In the data rows, the value 500 means zero.
Some points, one per row:
[107. 762. 498. 719. 377. 239. 987. 265.  22. 225. 375. 902. 760. 387. 620. 430. 284. 229. 808. 516. 248.   0. 377. 272. 425. 500. 762. 254. 145. 607.]
[516. 584. 268. 523. 558. 722. 366. 502. 693. 531. 533. 512. 604. 475. 436. 473. 604. 523. 443. 653. 626. 651. 541. 570. 620. 487. 407. 564. 467. 188.]
[821. 421. 470. 417. 405. 839. 281. 917. 923. 738. 808. 409. 174. 643. 367. 416. 667. 750. 151. 368. 766. 999. 567. 727. 322. 488. 297. 602. 715. 452.]
[ 96. 470. 552. 534. 502. 426. 715. 264. 176. 252. 392. 457. 590. 542. 598. 604. 525. 283. 561. 574. 330.   0. 422. 559. 660. 614. 792. 390. 263. 721.]
[  0. 506. 545. 618. 488. 327. 745. 200. 102. 263. 225. 558. 678. 507. 690. 510. 377. 218. 533. 598. 275.   0. 514. 435. 624. 505. 748. 263. 221. 711.]
[389. 706. 670. 599. 414. 314. 533. 422. 292. 474. 428. 503. 565. 535. 666. 638. 487. 255. 592. 541. 467. 262. 509. 505. 609. 508. 566. 405. 459. 504.]
[574. 429. 256. 319. 467. 606. 384. 712. 658. 470. 548. 585. 587. 615. 379. 305. 514. 697. 429. 518. 502. 701. 391. 405. 492. 515. 465. 579. 535. 440.]
[723. 523. 471. 302. 581. 701. 344. 738. 820. 602. 609. 597. 345. 446. 409. 447. 600. 639. 422. 540. 756. 868. 552. 697. 509. 571. 293. 675. 711. 274.]
[ 97. 616. 788. 605. 352. 245. 722. 334.  22. 305. 226. 411. 561. 506. 702. 484. 390. 261. 617. 461. 312.   0. 458. 308. 521. 425. 778. 352. 238. 846.]
[333. 434. 384. 404. 551. 444. 555. 410. 240. 382. 442. 432. 508. 576. 525. 391. 423. 351. 521. 548. 443. 403. 486. 456. 528. 605. 745. 480. 341. 693.]
[278. 628. 522. 638. 512. 427. 694. 239. 202. 339. 384. 628. 564. 529. 554. 440. 442. 364. 582. 530. 329. 127. 324. 324. 585. 486. 740. 449. 399. 696.]
[300. 632. 646. 662. 370. 290. 573. 406. 350. 443. 346. 385. 631. 501. 576. 477. 350. 408. 461. 512. 323. 286. 493. 352. 562. 504. 634. 419. 380. 653.]
[340. 683. 669. 660. 421. 352. 655. 420. 232. 465. 371. 563. 573. 611. 616. 548. 546. 296. 549. 539. 398. 231. 443. 480. 546. 431. 632. 323. 450. 604.]
[152. 598. 725. 640. 411. 273. 822. 186. 119.  82. 205. 582. 584. 669. 464. 449. 364. 239. 563. 449. 351.   0. 459. 473. 455. 497. 732. 279. 334. 591.]
[446. 596. 678. 579. 286. 404. 693. 548. 240. 380. 516. 481. 533. 410. 472. 471. 483. 404. 743. 342. 389. 412. 527. 534. 512. 569. 462. 477. 567. 529.]
[743. 408. 470. 375. 696. 662. 318. 603. 740. 597. 530. 325. 329. 469. 368. 481. 635. 608. 391. 494. 641. 838. 518. 646. 463. 581. 406. 650. 771. 440.]
[265. 605. 514. 620. 503. 573. 529. 507. 380. 485. 385. 582. 507. 541. 576. 465. 481. 509. 516. 487. 378. 279. 434. 555. 510. 611. 709. 443. 428. 574.]
[270. 456. 498. 586. 414. 263. 718. 467. 212. 506. 426. 509. 535. 605. 491. 672. 446. 399. 535. 602. 272. 132. 551. 358. 539. 506. 522. 369. 298. 586.]
[412. 417. 484. 428. 476. 437. 634. 442. 441. 475. 491. 572. 669. 350. 512. 516. 403. 517. 693. 439. 457. 313. 465. 328. 517. 562. 466. 524. 497. 507.]
[781. 338. 337. 417. 587. 683. 357. 678. 780. 696. 716. 264. 383. 491. 260. 471. 561. 514. 319. 458. 784. 879. 590. 552. 388. 644. 373. 710. 593. 426.]
[151. 542. 557. 598. 432. 459. 554. 349. 153. 421. 310. 634. 514. 462. 546. 521. 346. 459. 514. 429. 343.  83. 394. 493. 523. 514. 736. 405. 373. 679.]
[672. 397. 645. 548. 440. 529. 508. 546. 531. 618. 593. 527. 479. 516. 443. 599. 577. 419. 445. 385. 498. 606. 509. 526. 467. 414. 441. 425. 592. 563.]
[123. 564. 469. 578. 484. 357. 740. 201. 124. 133. 167. 582. 684. 338. 586. 504. 435. 239. 723. 577. 438.   0. 481. 303. 456. 521. 688. 353. 162. 525.]
[531. 370. 548. 584. 718. 328. 419. 317. 451. 437. 399. 442. 706. 544. 522. 496. 410. 258. 574. 532. 618. 353. 510. 438. 555. 516. 607. 550. 468. 560.]
[186. 812. 801. 878. 384. 336. 845. 297.  61.  64. 176. 519. 699. 475. 610. 574. 619. 249. 764. 517. 219.  37. 405. 240. 555. 433. 814. 260. 205. 607.]
[262. 742. 733. 639. 376. 274. 629. 424. 285. 446. 270. 375. 644. 520. 567. 473. 371. 368. 559. 483. 224. 182. 449. 325. 528. 454. 652. 404. 341. 719.]
[616. 443. 308. 459. 558. 511. 516. 611. 676. 497. 497. 662. 361. 418. 427. 503. 627. 632. 525. 485. 559. 767. 531. 530. 443. 521. 259. 585. 560. 426.]
[ 54. 591. 450. 608. 369. 418. 841. 189. 121. 110. 309. 791. 776. 436. 649. 448. 241. 176. 803. 614. 224.   0. 447. 400. 549. 553. 648. 328.  98. 561.]
[442. 510. 556. 512. 489. 322. 621. 586. 562. 361. 473. 528. 578. 637. 612. 514. 522. 452. 604. 444. 528. 429. 371. 480. 587. 422. 553. 540. 435. 601.]
[982. 399. 355. 222. 727. 692. 222. 819. 999. 880. 940. 368. 220. 631. 435. 590. 742. 786. 238. 480. 999. 999. 509. 677. 241. 546. 444. 741. 735. 266.]
[999. 438. 503. 306. 554. 806.  86. 701. 871. 740. 770. 295. 208. 304. 236. 401. 714. 851. 360. 516. 645. 999. 471. 644. 449. 466. 213. 774. 928. 456.]
[935. 348. 440. 308. 587. 743.   9. 764. 846. 863. 783. 365. 289. 598. 414. 588. 563. 714. 261. 420. 803. 999. 610. 702. 513. 511. 318. 768. 785. 300.]
[177. 639. 527. 669. 418. 297. 692. 268. 269. 212. 326. 630. 683. 364. 664. 525. 349. 399. 739. 581. 271.  12. 515. 441. 514. 448. 639. 345. 333. 516.]
[228. 525. 456. 472. 530. 501. 608. 396. 382. 330. 376. 535. 567. 492. 582. 514. 461. 339. 661. 493. 524. 244. 487. 386. 513. 610. 509. 476. 253. 562.]
[289. 446. 360. 529. 476. 253. 761. 247. 487. 265. 287. 731. 654. 252. 623. 579. 456. 545. 662. 585. 295. 187. 461. 338. 468. 603. 535. 407. 329. 496.]
[652. 494. 407. 459. 683. 752. 228. 693. 958. 806. 697. 373. 290. 373. 555. 486. 644. 835. 389. 536. 764. 999. 604. 683. 424. 509. 332. 664. 695. 259.]
[ 96. 545. 485. 530. 473. 366. 684. 296. 367. 253. 206. 576. 698. 415. 627. 564. 398. 290. 709. 560. 383.  39. 424. 330. 447. 469. 682. 257. 176. 461.]
[862. 385. 238. 222. 579. 883. 249. 803. 856. 724. 705. 451. 366. 507. 341. 365. 538. 659. 418. 524. 701. 999. 638. 636. 390. 549. 216. 684. 686. 254.]
[946. 387. 289. 188. 613. 989. 186. 856. 944. 730. 809. 423. 304. 498. 326. 298. 600. 711. 367. 452. 715. 999. 705. 645. 485. 542. 231. 698. 817. 218.]
[624. 346. 572. 383. 806. 430. 305. 357. 494. 468. 468. 452. 596. 505. 543. 439. 500. 396. 501. 507. 708. 460. 539. 494. 563. 522. 609. 574. 610. 481.]
[285. 627. 603. 620. 411. 266. 769. 387. 177. 355. 341. 585. 578. 533. 647. 592. 530. 248. 636. 595. 344. 152. 439. 455. 671. 460. 697. 357. 457. 605.]
[887. 433. 423. 352. 628. 648. 347. 754. 999. 756. 797. 479. 357. 498. 485. 513. 710. 733. 339. 427. 760. 999. 603. 593. 369. 520. 278. 625. 693. 253.]
[669. 436. 598. 397. 539. 478. 450. 731. 598. 758. 551. 411. 291. 442. 425. 503. 480. 520. 374. 560. 680. 800. 564. 602. 356. 537. 527. 550. 668. 460.]
[ 14. 551. 569. 670. 430. 306. 790. 231. 117.  81.  76. 629. 683. 468. 538. 498. 262. 370. 677. 511. 179.   0. 421. 496. 543. 572. 842. 356. 325. 722.]
[136. 613. 615. 619. 508. 192. 859. 286. 230. 315. 412. 689. 571. 555. 668. 665. 454. 334. 672. 517. 421.   0. 290. 365. 423. 606. 902. 455. 202. 577.]
[840. 361. 320. 250. 642. 674. 305. 906. 824. 781. 701. 468. 327. 591. 263. 401. 533. 885. 457. 383. 784. 999. 612. 811. 443. 578.  97. 623. 731. 251.]
[580. 476. 678. 697. 429. 348. 520. 430. 444. 376. 478. 422. 517. 455. 483. 549. 486. 575. 499. 490. 490. 432. 535. 466. 520. 379. 495. 428. 442. 590.]
[567. 599. 467. 614. 650. 593. 596. 429. 268. 445. 551. 636. 573. 567. 407. 442. 405. 454. 627. 571. 425. 306. 448. 358. 547. 471. 491. 499. 347. 484.]
[463. 572. 642. 626. 566. 443. 545. 471. 435. 488. 384. 484. 573. 520. 497. 572. 510. 500. 561. 441. 353. 397. 510. 364. 592. 438. 370. 409. 542. 624.]
[684. 443. 389. 390. 441. 655. 530. 579. 686. 655. 641. 330. 430. 527. 386. 432. 389. 380. 428. 516. 545. 578. 527. 574. 487. 509. 410. 610. 628. 441.]
[861. 389. 404. 335. 658. 734. 229. 647. 796. 952. 749. 489. 435. 539. 419. 380. 604. 627. 159. 483. 644. 968. 618. 478. 540. 369. 408. 578. 662. 404.]
[713. 516. 506. 374. 679. 743. 308. 777. 764. 646. 648. 384. 344. 470. 433. 445. 567. 722. 538. 326. 739. 999. 624. 633. 418. 592. 358. 671. 665. 382.]
[674. 405. 325. 379. 487. 602. 494. 678. 782. 600. 710. 472. 555. 389. 416. 375. 510. 622. 524. 471. 561. 755. 466. 639. 420. 552. 514. 612. 669. 408.]
[711. 565. 589. 433. 379. 601. 364. 697. 578. 644. 647. 463. 523. 557. 480. 503. 415. 537. 537. 355. 565. 825. 587. 613. 525. 490. 369. 542. 731. 376.]
[993. 369. 531. 330. 553. 757.  57. 868. 888. 857. 673. 256. 234. 491. 350. 507. 707. 796. 211. 379. 769. 999. 528. 712. 511. 398. 313. 661. 948. 365.]
[ 74. 646. 483. 586. 395. 369. 750. 164. 110. 154. 330. 735. 777. 383. 609. 526. 207. 227. 796. 629. 210.   0. 463. 296. 605. 577. 552. 300. 119. 497.]
[252. 569. 567. 714. 390. 243. 704. 222. 169. 229. 322. 593. 640. 563. 480. 511. 276. 205. 588. 544. 407.   0. 450. 555. 412. 609. 697. 316. 218. 592.]
[123. 517. 524. 608. 570. 420. 722. 434. 408. 474. 321. 489. 744. 293. 510. 547. 467. 477. 603. 572. 330. 139. 327. 436. 665. 486. 700. 420. 390. 646.]
[225. 441. 552. 625. 421. 446. 690. 313. 305. 200. 397. 772. 574. 410. 710. 537. 448. 457. 717. 650. 348.  79. 355. 483. 469. 393. 627. 351. 276. 608.]
[404. 566. 738. 567. 466. 388. 583. 442. 233. 498. 357. 393. 483. 602. 640. 475. 402. 261. 512. 478. 354. 251. 485. 295. 447. 403. 604. 386. 443. 689.]
[617. 476. 355. 425. 501. 520. 438. 703. 593. 583. 574. 610. 505. 537. 391. 475. 416. 686. 556. 440. 579. 720. 488. 661. 514. 558. 276. 548. 543. 290.]
[241. 632. 754. 641. 369. 347. 599. 408. 174. 379. 216. 451. 554. 599. 583. 495. 418. 235. 521. 508. 313.  62. 454. 323. 492. 472. 659. 411. 389. 759.]
[793. 421. 495. 347. 612. 825.   2. 844. 877. 897. 622. 410. 221. 529. 368. 464. 611. 848. 249. 379. 758. 999. 590. 822. 481. 520. 366. 667. 871. 417.]
12 more points follow, each with its number after it:
[231. 821. 738. 836. 325. 409. 646. 283.  99. 216. 232. 496. 702. 546. 574. 581. 546. 250. 700. 515. 304. 135. 439. 287. 563. 392. 761. 279. 257. 538.] 0
[335. 568. 408. 526. 548. 538. 619. 589. 532. 610. 393. 495. 621. 329. 476. 533. 542. 495. 562. 558. 423. 415. 334. 427. 657. 581. 557. 543. 445. 543.] 1
[198. 601. 612. 603. 318. 376. 697. 324. 191. 282. 374. 538. 546. 477. 509. 481. 539. 369. 685. 462. 341. 149. 420. 472. 388. 594. 707. 314. 451. 578.] 2
[866. 459. 669. 385. 540. 681. 125. 621. 749. 735. 578. 315. 360. 487. 480. 539. 597. 678. 291. 456. 634. 953. 587. 616. 503. 328. 399. 515. 794. 380.] 3
[243. 719. 550. 721. 568. 310. 721. 145.   0. 114. 295. 765. 791. 517. 489. 490. 210. 205. 812. 564. 160.   0. 510. 199. 696. 559. 695. 363. 180. 585.] 4
[ 87. 600. 409. 572. 396. 329. 713. 322.  82. 118. 219. 654. 795. 579. 463. 381. 373. 429. 751. 548. 175.   0. 310. 289. 686. 512. 750. 395. 292. 627.] 5
[629. 281. 387. 426. 584. 796. 339. 593. 738. 729. 554. 545. 180. 465. 472. 549. 751. 786. 417. 407. 647. 827. 496. 656. 490. 530. 199. 614. 809. 414.] 6
[ 81. 670. 609. 618. 475. 474. 606. 306. 131. 395. 314. 745. 609. 562. 667. 490. 330. 376. 564. 482. 300.   2. 479. 495. 628. 548. 711. 367. 316. 640.] 7
[344. 690. 694. 691. 364. 334. 558. 373. 272. 399. 369. 531. 573. 507. 564. 586. 503. 346. 565. 552. 286. 290. 422. 467. 527. 445. 655. 317. 457. 597.] 8
[798. 460. 643. 431. 551. 616. 180. 694. 717. 783. 568. 357. 322. 589. 448. 466. 606. 644. 272. 442. 639. 896. 515. 665. 508. 352. 384. 621. 853. 478.] 9
[417. 580. 564. 495. 518. 483. 581. 575. 587. 382. 629. 570. 595. 544. 659. 571. 512. 575. 682. 634. 495. 481. 436. 536. 460. 454. 531. 390. 229. 530.] 10
[360. 566. 573. 645. 354. 373. 656. 345. 158. 306. 298. 489. 524. 455. 640. 423. 338. 349. 550. 507. 278. 207. 453. 257. 455. 357. 602. 402. 340. 720.] 11
Which three of these numbered points are nearest to each point below, ignoring the direction in which the first points spread most? Their numbers follow each, nearest first.
[970. 378. 629. 311. 619. 814. 151. 740. 816. 900. 674. 235. 263. 603. 351. 441. 563. 615. 235. 469. 709. 999. 662. 606. 474. 380. 266. 573. 887. 336.] > 3 9 8
[593. 473. 676. 462. 612. 504. 450. 629. 572. 740. 524. 380. 353. 472. 517. 480. 412. 462. 333. 482. 593. 609. 562. 672. 366. 441. 498. 502. 670. 632.] > 9 8 3
[760. 404. 491. 357. 477. 868. 309. 785. 855. 575. 768. 583. 301. 389. 545. 489. 628. 735. 447. 498. 743. 941. 460. 627. 371. 403. 327. 579. 589. 425.] > 10 2 11
[391. 532. 490. 522. 463. 571. 384. 510. 370. 574. 447. 607. 464. 562. 549. 480. 445. 617. 466. 450. 415. 470. 512. 634. 573. 560. 589. 430. 544. 492.] > 7 8 2
[603. 419. 417. 497. 551. 667. 231. 467. 641. 694. 566. 578. 313. 535. 544. 571. 695. 731. 437. 453. 554. 679. 482. 546. 486. 557. 243. 597. 731. 389.] > 6 7 8
[160. 561. 578. 559. 455. 458. 527. 359. 250. 466. 374. 703. 581. 567. 637. 528. 398. 456. 522. 432. 339. 122. 461. 487. 491. 577. 633. 378. 355. 598.] > 7 2 8
[178. 549. 344. 469. 384. 394. 620. 423. 278. 189. 298. 668. 739. 545. 531. 373. 414. 479. 656. 526. 241. 149. 320. 407. 605. 518. 651. 489. 300. 646.] > 5 1 7
[494. 645. 707. 624. 410. 548. 488. 464. 409. 377. 387. 500. 549. 540. 557. 538. 673. 537. 526. 523. 515. 548. 533. 437. 613. 335. 559. 376. 474. 381.] > 0 8 3
[772. 352. 209.  90. 479. 768. 132. 907. 982. 718. 688. 453. 417. 505. 278. 308. 674. 845. 228. 492. 620. 999. 584. 591. 515. 555. 281. 781. 757. 334.] > 5 1 7
[543. 604. 456. 605. 588. 521. 577. 413. 318. 412. 530. 662. 626. 564. 447. 448. 480. 397. 706. 598. 351. 298. 481. 371. 573. 548. 546. 461. 423. 462.] > 4 5 8
[583. 463. 348. 265. 482. 626. 306. 613. 645. 479. 522. 507. 533. 531. 357. 343. 491. 674. 424. 439. 527. 718. 464. 472. 565. 533. 423. 714. 610. 481.] > 5 11 1
[534. 427. 462. 451. 660. 651. 427. 690. 704. 744. 503. 441. 512. 301. 402. 484. 598. 669. 460. 543. 625. 780. 481. 578. 631. 485. 314. 579. 635. 461.] > 1 6 8
[289. 660. 541. 760. 616. 309. 737. 149.  68. 260. 376. 821. 807. 548. 552. 513. 217. 287. 828. 613. 177.   0. 434. 264. 646. 507. 735. 366. 205. 569.] > 4 5 7
[403. 355. 432. 524. 624. 431. 396. 354. 495. 470. 498. 612. 520. 426. 602. 537. 445. 509. 463. 517. 516. 369. 524. 583. 559. 667. 597. 545. 434. 673.] > 7 6 1
[751. 458. 564. 387. 422. 687. 224. 755. 650. 706. 557. 296. 296. 498. 544. 410. 471. 595. 287. 424. 636. 913. 625. 426. 334. 304. 361. 613. 686. 496.] > 11 3 9
[674. 376. 344. 386. 544. 801. 267. 660. 850. 611. 647. 573. 419. 458. 519. 442. 558. 720. 497. 549. 667. 870. 397. 664. 404. 394. 412. 549. 545. 500.] > 10 1 7
[168. 731. 682. 881. 309. 225. 766. 205.  95.  57. 179. 575. 782. 466. 615. 662. 514. 273. 719. 555. 250.  49. 375. 280. 546. 382. 828. 218. 166. 561.] > 0 8 3
[713. 391. 165. 206. 551. 722. 204. 793. 819. 608. 566. 479. 476. 573. 337. 345. 560. 727. 355. 533. 545. 962. 434. 520. 511. 522. 303. 664. 658. 387.] > 5 1 11
[999. 485. 567. 333. 555. 778.  43. 950. 936. 992. 710. 153. 278. 569. 341. 384. 561. 805. 107. 451. 805. 999. 712. 665. 501. 462. 246. 770. 858. 352.] > 9 3 8
[665. 321. 455. 227. 420. 609. 325. 816. 727. 654. 697. 486. 307. 458. 455. 481. 530. 701. 379. 392. 635. 931. 613. 740. 416. 567. 298. 687. 781. 430.] > 2 11 7
[ 68. 518. 441. 749. 463. 318. 620. 102. 209. 282. 215. 750. 540. 367. 653. 659. 503. 428. 626. 482. 223.   0. 361. 421. 581. 598. 459. 300. 386. 588.] > 6 7 2
[127. 467. 502. 626. 516. 422. 571. 191. 237. 372. 279. 720. 449. 458. 622. 620. 539. 580. 619. 531. 364.  22. 378. 469. 573. 507. 427. 378. 450. 544.] > 6 7 2
[550. 483. 575. 413. 538. 687. 304. 649. 533. 691. 521. 516. 339. 509. 524. 489. 534. 585. 401. 464. 556. 703. 559. 677. 507. 537. 474. 486. 641. 540.] > 7 8 9
[884. 282. 183. 163. 534. 795. 110. 878. 998. 728. 794. 492. 441. 581. 268. 344. 660. 853. 235. 470. 689. 999. 516. 709. 549. 508. 263. 762. 774. 274.] > 5 1 7
[435. 636. 689. 665. 455. 375. 586. 428. 266. 469. 430. 527. 522. 537. 594. 594. 553. 316. 584. 524. 423. 325. 421. 453. 534. 484. 631. 412. 470. 614.] > 8 9 0
[459. 628. 517. 593. 621. 539. 601. 299. 206. 389. 409. 763. 695. 572. 445. 436. 366. 347. 683. 540. 272. 101. 483. 330. 665. 531. 540. 447. 395. 456.] > 4 7 5
[839. 433. 625. 498. 552. 584. 203. 704. 643. 714. 718. 336. 367. 723. 510. 524. 542. 504. 243. 431. 748. 816. 592. 659. 584. 391. 340. 622. 632. 377.] > 9 8 3
[389. 585. 520. 556. 489. 611. 318. 556. 458. 626. 401. 514. 378. 571. 473. 512. 533. 606. 407. 511. 503. 527. 467. 631. 565. 560. 641. 479. 551. 518.] > 7 8 9
[  0. 565. 524. 827. 439. 317. 809. 128. 178. 121. 191. 738. 575. 433. 668. 646. 550. 394. 731. 547. 169.   0. 374. 437. 605. 597. 567. 321. 353. 655.] > 6 2 8
[432. 449. 540. 503. 532. 605. 394. 365. 521. 572. 422. 581. 316. 438. 556. 629. 623. 673. 476. 434. 473. 478. 512. 578. 600. 541. 300. 525. 662. 410.] > 6 7 2
[286. 523. 514. 600. 490. 303. 805. 576. 409. 283. 389. 596. 597. 412. 459. 465. 621. 549. 545. 578. 426. 386. 497. 443. 638. 469. 467. 570. 391. 553.] > 1 5 10
[254. 397. 482. 454. 466. 541. 496. 334. 525. 363. 493. 457. 534. 580. 567. 557. 511. 428. 415. 582. 481. 269. 510. 638. 607. 529. 674. 479. 389. 691.] > 7 2 9
[424. 428. 355. 492. 571. 570. 448. 492. 541. 394. 362. 523. 502. 419. 490. 492. 519. 447. 585. 553. 551. 433. 444. 467. 492. 566. 443. 510. 367. 523.] > 1 6 5
[214. 544. 699. 639. 437. 243. 745. 241. 198. 106. 348. 638. 577. 581. 556. 456. 384. 232. 535. 493. 400.  39. 495. 571. 379. 594. 711. 279. 274. 662.] > 2 8 7
[211. 663. 681. 663. 255. 266. 704. 332.   6. 246. 126. 485. 577. 503. 710. 302. 265. 257. 564. 425. 242.   0. 540. 193. 495. 392. 666. 341. 309. 793.] > 11 9 3
[967. 424. 636. 378. 533. 734. 190. 717. 827. 877. 812. 457. 356. 633. 409. 486. 610. 686. 222. 281. 702. 999. 694. 628. 438. 367. 292. 499. 821. 394.] > 3 8 9
[542. 466. 307. 596. 528. 565. 359. 377. 638. 521. 479. 611. 302. 419. 505. 580. 657. 624. 390. 547. 491. 576. 406. 636. 516. 466. 358. 533. 626. 455.] > 6 8 2
[148. 474. 399. 498. 383. 350. 767. 259. 135. 112. 180. 662. 647. 436. 554. 423. 475. 421. 621. 574. 201.  59. 386. 342. 560. 466. 646. 297. 295. 649.] > 5 6 2
[830. 492. 529. 406. 430. 699. 136. 783. 663. 738. 556. 246. 327. 520. 509. 348. 509. 620. 323. 397. 579. 966. 569. 481. 342. 345. 307. 675. 689. 525.] > 11 9 3
[  0. 645. 659. 652. 402. 342. 703. 260.  16. 321. 215. 765. 634. 549. 692. 586. 397. 323. 705. 498. 196.   0. 439. 432. 459. 642. 786. 292. 270. 626.] > 7 2 8
[687. 397. 419. 454. 567. 771. 200. 619. 835. 772. 628. 514. 117. 444. 538. 567. 698. 743. 346. 478. 669. 905. 589. 758. 497. 447. 125. 638. 855. 355.] > 6 7 8
[722. 570. 399. 509. 693. 620. 373. 393. 503. 561. 503. 578. 614. 576. 406. 429. 379. 478. 505. 592. 459. 512. 557. 379. 630. 508. 491. 561. 521. 414.] > 4 5 7
[436. 468. 507. 556. 427. 514. 473. 434. 434. 479. 525. 431. 549. 482. 502. 514. 408. 449. 433. 451. 492. 360. 507. 438. 490. 535. 510. 587. 368. 620.] > 11 7 8
[649. 402. 408. 380. 496. 732. 352. 640. 781. 566. 665. 598. 334. 404. 603. 511. 579. 746. 481. 620. 668. 785. 408. 556. 423. 393. 454. 553. 561. 407.] > 10 6 11
[650. 477. 271. 418. 610. 526. 410. 756. 659. 616. 581. 570. 381. 610. 335. 396. 452. 690. 424. 397. 611. 810. 490. 598. 419. 542. 219. 625. 630. 384.] > 5 11 4
[249. 584. 485. 547. 521. 397. 797. 210. 200. 197. 371. 672. 681. 536. 657. 626. 467. 332. 764. 571. 222.   0. 528. 212. 666. 549. 601. 364. 236. 565.] > 4 5 10
[112. 546. 424. 629. 453. 133. 809. 158. 262. 163. 239. 803. 722. 367. 624. 615. 371. 445. 788. 561. 239.   0. 434. 328. 520. 544. 515. 294. 262. 570.] > 6 1 10
[488. 551. 239. 444. 465. 562. 455. 434. 536. 352. 528. 657. 660. 427. 518. 454. 291. 527. 633. 524. 392. 424. 562. 383. 524. 532. 448. 451. 361. 333.] > 4 5 10
[941. 303. 263. 186. 442. 941. 277. 856. 999. 868. 940. 222. 312. 484. 241. 426. 613. 732. 231. 489. 797. 999. 582. 769. 361. 554. 199. 713. 821. 170.] > 2 1 11
[239. 601. 740. 767. 441. 319. 631. 234.  63. 351. 212. 475. 573. 483. 634. 538. 333. 193. 592. 501. 309.   0. 460. 295. 519. 373. 688. 330. 351. 691.] > 9 3 11
[212. 579. 532. 704. 317. 341. 829. 315. 187. 385. 484. 495. 542. 503. 549. 707. 329. 293. 755. 451. 297.   5. 414. 355. 413. 655. 649. 347. 260. 639.] > 2 8 11
[624. 299. 478. 224. 566. 808. 345. 680. 752. 701. 797. 320. 399. 622. 460. 545. 585. 586. 268. 569. 752. 773. 569. 749. 587. 536. 494. 643. 576. 466.] > 7 10 2
[685. 311. 396. 345. 481. 697. 302. 698. 740. 564. 719. 633. 377. 392. 526. 541. 661. 778. 522. 559. 704. 925. 439. 665. 450. 411. 345. 498. 548. 379.] > 10 6 2
[759. 529. 594. 380. 356. 587. 208. 671. 640. 622. 529. 257. 390. 561. 582. 290. 454. 619. 240. 492. 605. 868. 643. 401. 453. 355. 402. 576. 650. 484.] > 11 3 9
[288. 492. 366. 521. 494. 440. 618. 246. 247. 220. 446. 693. 757. 424. 480. 476. 406. 342. 705. 489. 281. 209. 541. 348. 626. 596. 547. 467. 313. 557.] > 4 5 1
[338. 702. 705. 621. 434. 259. 538. 397. 293. 517. 286. 399. 559. 453. 525. 452. 339. 434. 421. 461. 294. 260. 483. 354. 566. 472. 645. 443. 384. 714.] > 9 11 8
[191. 598. 678. 629. 460. 198. 819. 297. 147. 452. 281. 474. 605. 492. 607. 460. 371. 320. 636. 482. 319.  16. 390. 522. 425. 451. 716. 274. 395. 753.] > 9 2 8
[224. 373. 485. 392. 434. 460. 515. 280. 360. 331. 440. 438. 629. 559. 571. 602. 444. 313. 439. 591. 414. 153. 490. 620. 652. 587. 712. 438. 348. 657.] > 7 2 9
[999. 369. 259. 228. 577. 983.  80. 776. 999. 806. 885. 460. 402. 455. 287. 371. 545. 776. 264. 410. 794. 999. 734. 686. 497. 526.  93. 749. 790. 128.] > 4 7 5
[474. 504. 296. 491. 501. 327. 501. 595. 434. 483. 472. 649. 542. 554. 443. 532. 329. 667. 620. 466. 487. 480. 457. 581. 480. 558. 362. 440. 425. 369.] > 5 4 10
[392. 422. 512. 530. 515. 446. 587. 477. 322. 459. 465. 500. 525. 531. 441. 358. 454. 427. 465. 479. 505. 262. 513. 377. 465. 563. 425. 453. 295. 587.] > 11 2 7
[768. 197. 348. 135. 672. 908. 178. 836. 967. 834. 805. 305. 263. 659. 340. 450. 758. 643. 173. 581. 840. 999. 622. 829. 560. 572. 353. 736. 698. 349.] > 7 1 2
[575. 429. 518. 567. 440. 373. 448. 487. 521. 479. 574. 496. 485. 519. 375. 648. 592. 615. 443. 462. 469. 545. 470. 507. 433. 432. 445. 428. 511. 545.] > 8 2 11
[322. 439. 349. 547. 351. 460. 793. 299. 362. 365. 442. 384. 531. 431. 405. 525. 393. 279. 537. 597. 403.  88. 484. 459. 457. 638. 556. 445. 405. 513.] > 2 1 11
[519. 463. 381. 460. 369. 549. 612. 484. 477. 543. 591. 442. 529. 475. 332. 533. 426. 384. 447. 563. 476. 363. 493. 534. 463. 557. 508. 528. 513. 373.] > 2 1 8
[ 85. 466. 495. 585. 488. 315. 732.  81. 215.  84. 201. 681. 821. 369. 571. 622. 505. 255. 780. 537. 315.   0. 444. 280. 628. 378. 572. 293. 224. 531.] > 6 5 4
[133. 432. 504. 556. 484. 426. 653. 310. 258. 334. 440. 440. 601. 560. 671. 614. 482. 238. 493. 598. 388.   0. 431. 581. 611. 561. 790. 435. 282. 739.] > 7 2 1
